A single turn carries every row of the set below to another of its rows. Some are shown first; where does it send the rows asked next?
k825: [-27 -26  45  38 -11 -21  -9  15 -22  17  13  17  11 -41  26  -5  23  29
 -14  37   8  -7 -31 -21   0  25  -7  -9 -26]
k710: [-24 -39  11  18  -3 -26 -23   4 -28   1  -3  12  13 -35  17  -9  12  50
 -26  21  17  -1 -42  -1   5  20  30 -12 -34]
k401: [ -7 -22  -8  25 -23 -25 -19 -34 -18  14 -40  16   6  -8 -28   2  -8  53
 -17  14  32  12 -47 -29   3  32  45 -12  -2]
k429: [-21  -7   6 -32  13 -11  33   2  26  35   8  29  21  17 -59  23 -40 -37
   4  12 -24 -15  28 -82 -61   2  -5   9  30]
k866: [-19 -63 -44 -52  23 -11 -11  12  16  20 -12  15   5  30 -66  32 -48  -3
 -26 -20  -8  -5   6 -43 -59 -12  44   5  10]
k77: [-58 -77 -49 -22 -17   3 -36  36  25  32  31  -4  -3 -12 -25   4  -9 -20
 -33 -37 -17 -23   4  -3 -43 -15  37  28  23]
k525: [-13 -54 -54 -52  40 -20  -8  27 -11  28   5  23 -15  44 -71  23 -34 -19
 -25 -14  15   2  -9   1 -41 -15   8  -3 -12]
k358: [-37 -50  -6  36 -27 -27 -23 -30 -14  25 -14  13  13 -39   9 -11  11  44
 -39  19  32   9 -29  -6  15  18  10  13  -8]
k334: [ -9  -3  33  37 -34 -14  -5 -18 -21  34 -28  33   5   6 -23  20  -9  26
  -7  33  23  17 -41 -65  -7  37   3 -22   2]
k121: [-68 -44 -54 -33  -4  12 -24  22  17  44  29 -15  -5   3 -48  12  10  -7
 -28 -48   0 -21 -20   5 -29 -16  51  29 -14]
k665: [-24   7  -1 -14  -1 -14  25  22  20  49  42  -2  -8 -17 -36 -14  21 -68
   2  -5 -23 -39   3  -7 -30   9 -36  29  36]
k268: [-80  -4   1 -16 -12  11  20  10  34  59  58  -3  20 -27 -31  -7  27 -38
 -22 -15 -17 -34   6 -15 -35  -6  -9  48  11]
k933: [ -2 -14  13  14   6 -28  -9  -3 -33  -2 -26  18   7  -5  -7   9  -5  51
  -1  27  16   2 -48 -34   1  30  39 -30 -37]
k353: [-34   1  28 -33  27  -8  45   2  33  59  12  24  18  19 -65  32  -4 -34
 -10  10  -6 -21  15 -69 -58  -5 -26  27   1]
k942: [  6   3 -15 -41  46 -34  42  -2  11  33   2  27   0  22 -66  18 -25 -51
   9  13  -7 -16  20 -39 -34  -1 -30   9   4]
k488: [-61 -25  -3  -5 -24   5  12  23  34  49  52   6  13 -26 -17  -6  -1 -56
  -8  -4 -37 -32  26 -39 -45   0 -12  32  42]
k244: [-34 -49 -43 -25 -11   4 -24  52  -1  39  42  -5 -24   2 -38 -12  14 -39
 -33 -34  -6 -18 -23  33 -37  -8   7  17  16]
k460: [-25 -35 -28 -47  35  -5  -3  13  19  42 -15  13  -4  50 -82  53 -20  -6
 -14 -21   8  -7  -9 -50 -53 -14  34   7 -22]
k413: [-40 -30  39  55 -36 -10 -10 -10 -16  45   0  31   9 -28  15   5   8  17
 -25  35  21  15 -20 -39   4  27 -31   2  -6]
k154: [ -6   1  50  32  -3 -25   3  10 -26  14  -9  23   5 -14   4  10   6  26
   6  42   7  -4 -36 -55  -3  35   1 -26 -31]

k429 turns into k866
k413 turns into k334
k353 turns into k460
Now find these:
k525 turns into k244
k825 turns into k154

A single turn carries every row of the set below to another of its rows. Some are shown first; where does it send the rows asked next?
k672: [  3  32  -9 -26  28   0 -10 -12   8 -50 -55  48 -14 -62   8  23  25  -6
 -25]
k455: [ -1   4 -26 -44 -25 -39  27 -92  31  -1 -30  50 -41   4  28  27  14  -8
 -35]
k205: [ 78  15 -21 -37 -36 -14 -65  20  -4   6  10  23 -33   5  23  23  20 -15
 -15]
k100: [ -5  34  -7 -28  23   5 -12 -11  13 -52 -48  50 -16 -59  14  23  25   3
 -30]
k758: [ -3  33  -9 -37  31   2 -25 -20  20 -52 -60  34 -24 -50  14  26  26  -5
 -31]
k664: [ 14  50   3 -51  13   7  29 -58  49   3  12  22 -14 -17  -4  44  75  -2
 -61]
k145: [-12  19 -19 -49 -36  -5 -55 -22  19 -25 -50  43 -40  44  30  26  30 -25
 -26]
k130: [ 79  23  -7 -32 -36 -33 -41  32  -3 -19  21  32 -49   3  10  36  38 -13
 -19]
k837: [ 33  15 -30 -31  23 -29   0 -13  21  48  66  33 -52   0  35  17  29 -14
 -37]
k574: [  6  30 -10 -43  -7  23  14 -82  51  13  20  37 -16 -30  25  13  45  12
 -55]
k772: [  0  24  -8 -22 -37 -20   7  20 -16 -32 -28  77 -21  13 -12  38  57 -30
 -14]
k339: [ 89  18  -4 -14   3 -12   8   0   0 -31  23  60   1  20 -13  31   5  22
 -21]
k286: [-30  27 -13 -34 -37 -13  33 -52  35  15 -10  76 -14  -1  20  31  35  11
 -59]
k715: [ 31  24 -25 -40  29 -34  -2  -9  29  44  63  23 -56   9  30  26  38 -14
 -43]
k486: [  0  31 -12 -34  29   0 -24 -25  20 -56 -57  39 -28 -55  21  19  22  -3
 -28]
k698: [ 74  18 -18 -37 -36 -11 -67  26   0   8  10  22 -33   8  19  27  25 -15
 -18]
k927: [ 36  23 -11 -52  23   4  35 -82  26  23  -7  18   2 -26  -7  30  54 -27
 -32]
k319: [ 37  14  -6 -40   3  -5  45 -95  35  -9  13  35 -33 -37  13  17  40  -6
 -36]
k994: [  1  12 -10 -15 -53 -17   7   3 -16 -42 -19  92 -36   1  10  22  39 -15
 -12]
k575: [ 79  14 -15 -37   3   4 -44 -30  32 -25   5  34 -17  42  20  22 -18  26
 -25]
k163: [-24  35 -12 -57  -9 -30  20 -51  44  16 -37  30 -17  26   3  55  52 -15
 -60]
k847: [ 77  24 -10 -31 -40 -30 -43  31  -1 -20  25  33 -52   4  14  31  36  -7
 -23]
k368: [ 72  33   1 -19  -4   1  -5  14  16 -29  31  65   3  24  -5  37  13  38
 -36]
k245: [ 82  22 -10 -45  20   2 -41 -17  25 -19  -5  18  -3  50   0  40  -1  13
 -29]
k858: [  9   3 -25 -45 -26 -16 -45 -34   4 -27 -59  36 -44  35  19  24  21 -44
  -3]
k699: [ 41  13 -26 -36  29 -40   6 -20  19  42  57  23 -61   7  31  21  29 -24
 -30]
k819: [  1  12 -20 -38 -11 -40  55 -56   5  18 -38  55  -4  -3 -12  42  36 -31
 -30]
k419: [ 37  18 -27 -36  32 -35   5  -8  16  52  58  26 -45   6  25  26  36 -25
 -36]

k574 turns into k319
k455 turns into k819
Now find these:
k575 turns into k339
k145 turns into k994
k205 turns into k130
k672 turns into k758
k419 turns into k715

